Rows are one point carried round by a steady rotation, each followed by how many steps it has turned.
The counts run from 0 to 238.
[-1.51  1.08 -0.21  1.07 -0.82  2.59 -3.17 -3.97  0.68  0.82  0.04 -1.60
  0.56  1.28 -2.04 -0.55 -1.20 -0.59 -0.93  0.66 -0.63  0.63  0.76 -0.47
  2.21  2.51  1.94 -0.89  0.50 -2.84  0.53 -0.13 -0.18  0.15 -0.89  0.25
  1.00  2.75  0.67  1.78  0.01 -0.44  1.09 -1.42  0.55  5.48  1.23  0.51
 -0.96 -2.76 -2.31  2.71 -1.17  1.21  0.60  1.06 -0.01 -1.04 -1.57 -0.70
  2.12  0.29  1.81 -0.12  1.41]  151
[-2.36 -0.28  0.64 -1.24 -2.23  0.64 -2.09 -2.79  0.31  0.61 -1.71 -1.81
  0.56  3.36 -1.83  1.50 -1.74 -1.55 -0.97  0.65 -1.08  1.01  1.00 -1.25
  0.21  2.26  2.46 -1.24  0.48  0.62  0.43 -1.98  1.47  1.20 -0.34 -1.16
  0.86  2.90  1.13  2.78  0.00 -0.49  1.77 -0.49 -1.86  3.00  0.62  0.88
 -2.34 -3.02 -1.06  2.76 -0.67 -0.78  0.41  2.17  0.47 -1.83 -2.41  0.33
  0.41  0.42  2.88  0.79 -0.15]  96
[-2.68 -0.24 -0.62 -2.40 -0.47  0.41 -2.48 -2.73  2.13  1.52 -1.83 -0.75
  1.00  2.89 -1.69  1.91 -3.23 -0.27 -0.74  0.96 -0.87 -0.64  0.96 -0.34
  0.42  2.03  2.51 -1.07 -1.54  0.72  0.77 -0.57  1.40 -0.65 -0.08  1.41
 -0.28  1.37  1.29  2.86  0.71  0.61  1.93  0.66  0.35  3.83  1.59  0.09
 -0.59 -3.03 -0.67  2.06  0.12 -0.55  0.80  3.16  1.59 -1.95 -1.84  2.20
  1.73 -0.21  1.31 -0.45  0.09]  101
[-2.29  0.95 -1.88 -0.21  0.14  1.25 -3.09 -1.97  1.24  0.72 -1.35  0.22
  0.01  0.90 -3.31  1.13 -1.26 -2.19  0.87  1.77 -0.74  0.66  0.85 -2.58
  0.82  2.15  4.09 -1.38  1.24 -0.54  1.05 -0.46 -0.68  1.85 -0.78 -1.25
  0.76  3.19 -0.18  2.61 -1.48  0.17  0.76  0.53  0.53  3.65 -0.56  1.44
 -1.56 -2.63 -0.54  2.85 -2.11 -0.08 -0.76  2.39  0.93 -0.68 -2.36  1.47
  1.51 -0.23  0.00 -0.76 -0.18]  206
[-1.98  0.75 -1.46 -0.78 -0.49  1.85 -3.45 -4.24  2.45  1.88  0.41 -0.34
  0.32  1.03 -1.31  0.20 -2.28 -0.57  0.32  1.00 -0.75 -0.08  0.76 -0.66
  2.02  2.07  1.98 -2.18 -1.54 -1.53  0.79  0.30 -0.29 -2.45 -0.38  1.28
  0.06  1.40  0.48  2.90  0.66  0.92  1.61  0.10  1.65  4.74  1.61  0.90
  0.07 -2.40 -1.80  2.24 -0.46  1.39  0.14  1.36  1.44 -0.68 -1.53  0.75
  3.11 -0.09  0.44 -0.82  1.62]  145
[-1.99  0.92 -1.42 -0.11 -2.45  1.35 -3.55 -3.96  2.40  0.94  0.23 -0.12
  0.06  1.48 -1.87  0.17 -1.94 -0.90  0.89  0.65 -1.65 -1.16  0.66 -0.40
  0.34  2.72  2.39 -1.93  0.66 -1.26  1.37  1.07  0.04 -3.03 -0.50  0.96
  0.06  1.79  0.32  2.66  0.17  0.03  1.95 -0.14  1.66  4.48  2.25  0.67
  0.09 -1.95 -1.37  2.01 -0.37  0.27  0.20  1.48  0.79 -1.14 -2.14  0.78
  2.97 -0.13  0.54 -0.52  1.20]  30
[-2.09  0.37  0.22 -1.14 -2.31  1.13 -3.63 -3.60  2.66  0.92  0.42 -1.89
 -1.00  1.99 -2.59  0.35 -1.10 -1.33 -0.10  0.20 -0.81 -0.33  0.56 -1.18
 -0.51  2.86  2.01 -2.40  0.21  0.78  0.90 -2.72 -0.21 -2.36 -0.16 -1.04
  0.71  2.55  0.21  3.20  0.38  0.73  2.12  0.38 -0.54  2.64  1.84  1.90
 -1.34 -2.58 -1.40  2.31 -0.40 -0.64  0.44  1.43  0.01 -1.06 -2.47  0.73
  1.32  0.55  1.64 -0.13  0.44]  128
[-1.72  0.40  0.94 -0.63 -1.50  2.49 -3.74 -3.79  2.13  0.82  1.45 -0.37
 -0.82  0.69 -1.57 -1.85 -1.05 -1.30 -0.40 -0.02 -1.14  0.63  1.96 -0.27
  0.07  3.17  2.48 -0.43 -0.33 -1.24  1.86 -0.68 -0.60 -1.60 -0.60 -0.07
  0.93  1.36  0.49  3.59 -0.01  1.14  1.73  0.78  0.72  4.59  1.15  1.82
 -1.21 -2.63 -1.20  1.52 -0.04 -0.32  0.74  0.96  2.07 -0.51 -2.58  0.14
  0.73 -0.07  1.85  0.23  1.62]  143
[-1.22  0.85 -1.08 -0.76  0.64  0.92 -4.17 -2.88  0.46  2.63 -0.16  0.42
 -0.31  1.60 -1.80 -0.38 -2.14 -2.03  0.86  1.86 -1.55  0.38  1.73 -2.34
 -0.05  1.23  3.36 -2.81 -0.89  0.23  1.01 -1.36  0.42 -0.78 -0.36 -0.59
  0.97  2.55  0.51  3.15  0.19  1.07  1.93  1.31  1.52  3.15 -1.76  0.73
  0.59 -2.41 -0.66  0.66 -0.23 -0.57  0.60  2.38  1.56 -0.54 -3.39  1.20
  1.74 -0.33  1.08 -0.92  0.10]  33
[-2.43  0.04 -0.55 -1.29 -1.51  0.60 -1.50 -2.91 -0.35  1.39 -2.26 -1.47
  1.19  3.68 -1.69  2.32 -2.53 -1.20 -1.04  0.83 -1.64  1.09  0.35 -1.16
  1.34  1.97  2.27 -1.93 -0.62  0.55  0.00 -1.11  2.09  1.12 -0.28 -0.65
  0.31  2.42  1.17  2.17  0.54 -1.05  1.26 -1.06 -0.72  4.10  0.23  0.18
 -1.67 -3.09 -1.37  3.08 -1.05 -0.01 -0.09  2.42  0.13 -2.15 -2.02  0.07
  1.17  0.00  2.16  0.36 -0.48]  95
[-1.59  1.28 -1.56  1.26 -1.21  1.09 -2.66 -3.67  0.46  1.26 -0.24 -1.22
  0.49  0.76 -2.59 -0.61 -2.07  0.00  0.74  0.57 -1.90 -0.05  0.78 -1.01
  0.93  2.49  2.37 -1.49  1.86 -1.80  1.08  0.07  0.04  0.34 -1.30  0.04
  1.16  2.35  0.89  2.38  1.15 -0.56  1.78 -1.96  1.67  5.22  0.21  0.38
 -0.17 -2.87 -1.59  2.40 -0.80  0.97  1.01  2.05 -0.09 -1.70 -2.36 -0.04
  1.96  0.67  1.55  0.27  1.13]  234
[-2.33  1.46 -0.52  0.69  0.95  2.56 -2.43 -2.68 -0.34  2.67 -0.68  1.25
  0.83  1.86 -1.14 -0.37 -2.39 -2.08 -1.31  0.87 -2.03  2.20  1.43 -0.68
  1.78  2.10  1.95 -1.60 -1.32 -1.34  0.66  0.00  0.71  0.58 -1.56  0.55
  1.39  2.22  1.09  2.42 -0.22 -0.31  1.04 -0.73  1.82  5.80 -0.82  0.34
 -1.17 -1.81 -2.53  2.32 -1.01  0.63 -0.58  1.02  1.45 -0.70 -1.79 -0.53
  1.41 -0.78  0.79 -0.62  0.17]  163
[-1.43  0.32  0.49 -0.66 -0.47  2.64 -4.01 -3.78  0.29  2.10 -0.47 -0.38
  0.10  3.17 -0.94  0.60 -0.65 -3.37 -1.00  2.12 -0.24  1.47  1.04 -1.50
  0.92  1.37  3.18 -1.82 -2.32 -0.55  0.08 -1.13  1.00 -1.93  0.69 -1.06
  0.37  3.31  0.03  2.57 -0.97 -0.20  1.11  1.98 -0.24  2.79  0.79  0.86
 -0.92 -1.79 -1.60  2.06 -1.16  0.38  0.15  0.90  0.60 -0.85 -2.87 -0.25
  1.76 -1.18  1.78 -0.82  0.83]  154
[-2.09  0.27  0.91 -0.04 -0.55  1.79 -1.90 -3.17  1.13  2.31 -0.87  1.03
  1.10  2.26 -0.19  0.61 -2.21 -3.18 -0.55  1.12 -1.34  1.80  2.10 -1.19
 -1.27  2.49  2.38 -0.22 -1.01  0.66  1.19 -1.06  0.52 -0.83 -0.73 -0.15
  0.76  1.72  2.12  3.48 -1.16 -0.61  1.80  2.71  0.53  3.01  0.35  1.44
 -1.68 -1.24 -1.41  2.34 -0.24 -0.11  0.94  2.31  1.57 -1.35 -3.26  0.30
  0.65 -1.19  1.71 -0.07  0.41]  72
[-2.24 -0.29  0.32 -0.31 -0.05  1.22 -2.09 -2.70 -0.45  1.56 -1.03 -1.08
  0.73  2.95 -1.37  1.17 -1.51 -2.60 -1.13  1.59 -0.82  2.07  1.44 -1.68
  1.47  2.73  1.44 -1.57 -0.05 -0.18  0.68 -2.12  1.43  2.17 -0.84 -0.39
  1.19  3.87  1.13  1.96 -0.53 -0.44  1.65 -0.52 -1.79  3.35 -0.70  0.78
 -1.89 -3.39 -1.59  2.10 -0.09  0.47  0.33  2.02  1.17 -1.28 -2.44  0.12
  1.38  0.06  2.53 -0.25 -0.11]  179
[-2.15  0.90 -1.87  0.30 -0.99  1.16 -2.76 -3.05  1.10  0.55 -0.13 -0.67
 -0.12 -0.16 -3.21 -0.26 -0.96 -0.70  1.15  0.62 -1.42  0.04  0.63 -1.83
  1.05  2.84  3.49 -0.93  1.62 -1.54  1.42  0.60 -0.75  1.29 -1.07 -0.54
  0.34  2.06 -0.18  2.67 -0.46 -0.23  0.88 -0.56  1.72  5.10  0.12  1.44
 -1.36 -3.20 -0.72  2.86 -1.79  0.49 -0.17  2.34  1.09 -1.04 -2.12  0.84
  1.42  0.36  0.84  0.48  0.81]  220
[-1.95 -0.90  1.14 -0.70 -1.82  1.44 -3.07 -2.21  2.32  1.11 -1.13 -2.02
  0.77  3.51 -1.90  1.83 -1.40 -1.90 -2.19  1.13 -0.12 -0.19  1.47 -1.59
 -0.08  1.74  3.40 -1.20  1.09 -0.66 -0.33 -1.05  0.37  0.11 -0.45 -1.27
  1.08  3.04  1.37  2.59  0.26 -0.38  2.27 -0.75 -1.48  2.33  1.74  1.33
 -1.92 -2.13 -1.03  2.78 -0.84 -0.67  0.34  0.85  0.54 -1.64 -2.03  1.20
  1.99  0.10  1.73 -0.10  1.11]  83
[-1.60  1.01 -0.91 -1.57 -0.58  0.77 -2.74 -3.20  0.16  1.05 -2.48 -1.32
  0.68  3.01 -2.40  1.85 -2.04 -1.38 -0.11  1.45 -1.07  1.05  0.24 -1.54
  1.32  1.00  3.67 -1.85 -0.73  0.41 -0.05 -1.94  1.46  0.61  0.61 -1.46
  0.12  3.29  0.45  2.60 -0.54 -0.19  0.74  0.92 -0.65  3.11 -0.27  0.52
 -0.94 -2.80 -0.93  2.81 -1.90 -0.26  0.34  2.84 -0.14 -1.53 -2.73  0.53
  0.61 -0.18  2.02  0.07 -0.84]  109
[-2.16  1.04 -0.96 -0.97  0.31  0.53 -2.93 -3.35  0.45  2.33 -0.18 -1.20
 -0.14  1.89 -2.33 -0.07 -2.80 -0.39  0.19  0.29 -1.53  0.32  0.04 -1.02
  1.33  2.31  0.60 -2.96 -1.36  0.48  0.72 -2.28  1.15 -0.44 -1.17  0.72
  0.70  2.23  0.93  2.66  1.79  0.58  1.87 -1.31  1.05  4.87 -0.56  0.47
 -0.18 -3.51 -1.72  1.59  0.00  0.19  0.60  2.60  0.63 -1.25 -1.95  0.52
  1.53  0.61  1.65 -0.57 -0.14]  133
[-2.51  0.09 -0.45 -1.89 -2.26  1.61 -3.69 -2.79  2.15  0.23  0.40  0.25
 -1.20  1.10 -2.15  0.23 -0.77 -2.05  0.61  0.75 -1.35 -0.54  1.66 -1.10
 -0.26  2.83  4.01 -0.99  0.47 -0.56  1.58  0.88 -0.21 -1.43  0.22 -0.51
  0.37  1.58 -0.43  3.30 -1.24  0.97  1.23  0.89  0.41  3.65  1.39  2.14
 -1.23 -2.44 -0.31  1.87 -1.03 -0.91 -0.78  1.34  2.28 -0.27 -2.38  1.84
  1.35 -0.36  0.74  0.18  0.61]  15
[-1.76  0.78 -0.39 -2.03 -0.39  0.89 -4.05 -2.88  3.36  1.19 -1.07 -1.19
  0.04  2.52 -2.66  1.25 -2.19 -0.56 -0.33  1.30 -0.36 -1.04  1.07 -1.14
 -0.18  1.25  3.70 -2.00 -0.55  0.53  0.36 -1.74  0.42 -1.76  0.58 -0.17
 -0.09  2.43  0.53  3.16  0.14  1.31  2.31  1.20 -0.11  2.47  1.67  0.88
 -0.23 -2.61 -0.78  1.67 -0.66 -0.78  0.57  2.48  0.58 -0.93 -2.36  2.24
  1.86  0.02  1.22 -0.81  0.25]  115
[-1.62  1.67 -1.37  0.16 -0.01  1.26 -3.41 -3.43 -0.15  2.35 -0.23  1.22
 -0.16  0.72 -1.81 -0.94 -1.89 -2.49  1.06  0.94 -2.67  1.40  1.69 -1.91
  0.07  2.04  2.97 -2.37 -0.19 -0.05  1.53 -0.80  0.37 -0.17 -0.97 -0.86
  1.32  2.23  0.78  3.31 -0.02  0.32  1.40  0.90  2.19  4.46 -2.04  1.01
 -0.09 -2.12 -1.34  1.25 -0.96 -0.38  0.19  1.97  1.40 -0.45 -3.40  0.08
  1.01 -0.54  0.88 -0.17 -0.29]  34
[-3.04  0.05  0.05 -0.89 -0.14  1.93 -2.09 -1.94  2.15  2.16 -1.57  0.87
  0.81  2.17 -1.62  1.37 -1.95 -1.97 -1.14  0.58 -1.22  0.64  1.05 -0.61
 -0.75  2.73  2.78  0.29 -1.23  0.34  0.98  0.38  0.58 -0.57 -0.60  0.62
  0.06  1.10  1.71  3.17 -0.97 -0.47  1.10  1.62  1.64  4.23  1.29  1.03
 -2.37 -1.59 -1.32  3.38 -0.88 -0.35 -0.17  2.28  1.70 -1.97 -2.31  1.39
  0.72 -1.59  0.28  0.10  0.27]  86
[-1.74  0.10  1.00 -0.90 -1.74  2.06 -3.60 -4.36  1.20  0.89  1.10 -0.94
 -0.97  1.27 -1.44 -1.22 -0.57 -2.07  0.12  0.10 -1.27  1.04  1.33 -0.83
 -0.40  3.44  1.76 -0.96 -0.81  0.14  1.70 -2.16 -0.01 -1.77 -0.29 -0.74
  0.96  2.43  0.57  3.62 -0.46  0.63  1.64  1.55 -0.37  3.72  0.65  2.06
 -1.75 -2.88 -1.44  1.76 -0.13 -0.29  0.90  1.59  1.14 -0.67 -3.21 -0.08
  0.23 -0.03  2.59  0.27  0.80]  142
[-3.05  0.36 -1.45 -1.44 -1.41  1.41 -3.34 -2.55  1.79  1.13 -0.52  0.93
 -0.49  1.76 -2.60  0.89 -1.51 -1.63  0.61  0.71 -1.80 -0.68  0.60 -0.85
 -0.19  3.02  3.56 -1.07 -0.48 -0.38  1.52  1.66  0.44 -1.91 -0.07  0.83
 -0.19  0.87  0.04  2.94 -0.95  0.33  0.92  0.69  2.17  4.62  1.38  0.95
 -1.11 -2.22 -0.65  2.57 -0.86 -0.56 -0.96  2.00  1.71 -1.37 -2.17  1.91
  1.70 -0.96 -0.43 -0.24  0.48]  214
[-1.94 -0.36  1.12 -0.22 -0.86  2.71 -3.82 -2.43  1.15  1.34 -0.06 -1.06
 -0.18  2.83 -1.55  0.46 -0.23 -3.54 -1.97  1.68  0.23  1.31  1.55 -2.02
  1.03  1.86  3.43 -1.59 -0.06 -1.51  0.21 -0.73 -0.23 -0.05 -0.43 -1.67
  1.31  3.40  0.08  2.38 -1.13 -0.18  1.42 -0.26 -1.09  2.89  0.90  1.82
 -2.10 -1.98 -1.49  2.34 -1.26  0.00 -0.59 -0.15  1.06 -0.25 -2.24  0.36
  1.94 -0.30  1.52 -0.46  1.63]  167
[-2.32 -0.17  0.41 -1.83 -1.27  0.89 -2.04 -2.93  1.31  1.50 -0.89  1.12
  0.72  2.87 -0.11  1.49 -2.62 -3.27 -0.43  1.51 -1.64  1.32  2.43 -1.19
  0.12  2.56  2.48 -1.96 -1.34  0.63  1.40 -1.03  1.14 -0.64 -0.43  0.24
  0.69  2.19  1.03  3.45 -1.02  0.64  2.28  1.85 -1.22  2.67  0.01  1.21
 -1.30 -2.07 -1.15  1.33  0.38 -0.55 -0.24  2.01  2.66 -0.58 -2.83  1.30
  1.27 -0.43  1.63 -0.48 -0.39]  186
[-1.42  0.43  0.19  0.18 -0.22  2.33 -4.16 -3.73  1.03  1.05 -0.15 -2.32
  0.52  2.67 -2.13  0.04 -1.02 -0.76 -1.63  1.45  0.13 -0.03  0.77 -0.76
  2.27  1.55  2.73 -1.40  0.10 -2.47 -0.14 -0.43  0.43 -0.60 -0.22 -0.04
  0.75  3.08  0.34  1.54  0.53 -0.08  1.56 -1.50 -0.06  4.14  1.78  0.12
 -0.45 -2.81 -1.65  1.99 -0.91  1.12  1.04  0.88 -0.28 -1.22 -1.67 -0.12
  2.87  0.07  2.23 -0.76  1.92]  152
[-2.43  0.54 -1.65 -1.86  0.09  0.04 -3.09 -2.97  0.75  1.83 -0.50 -0.49
  0.23  2.10 -2.13  0.77 -2.58 -0.25  0.96  1.23 -1.82 -0.82  0.63 -0.68
  0.57  2.56  1.87 -2.19 -0.71  0.35  1.30 -0.61  1.61 -0.50 -0.52  1.82
 -0.07  2.15  0.72  2.48  0.94  1.00  2.09 -0.26  1.06  4.36  0.04 -0.41
  0.02 -3.70 -0.91  1.18  0.41 -0.19  0.62  3.41  1.40 -1.55 -2.16  1.79
  2.27  0.29  1.15 -0.86 -0.26]  18
[-2.74  0.15 -0.52 -1.19 -3.00  0.51 -2.72 -3.23 -0.56  0.48 -0.96 -1.11
 -0.34  3.79 -1.94  1.62 -1.34 -1.74  0.01  0.48 -2.17 -0.17 -0.09 -0.43
  0.13  3.27  1.90 -2.31  0.23  0.38  0.66 -0.77  2.43 -0.76 -0.20  0.28
  0.26  2.90  0.29  1.99 -0.08 -0.69  1.62 -1.20 -0.84  3.72  1.03 -0.06
 -1.52 -3.25 -1.27  1.86 -0.24 -0.35 -0.18  2.02  0.03 -1.90 -2.27  0.16
  1.32 -0.05  2.02  0.03 -0.69]  12
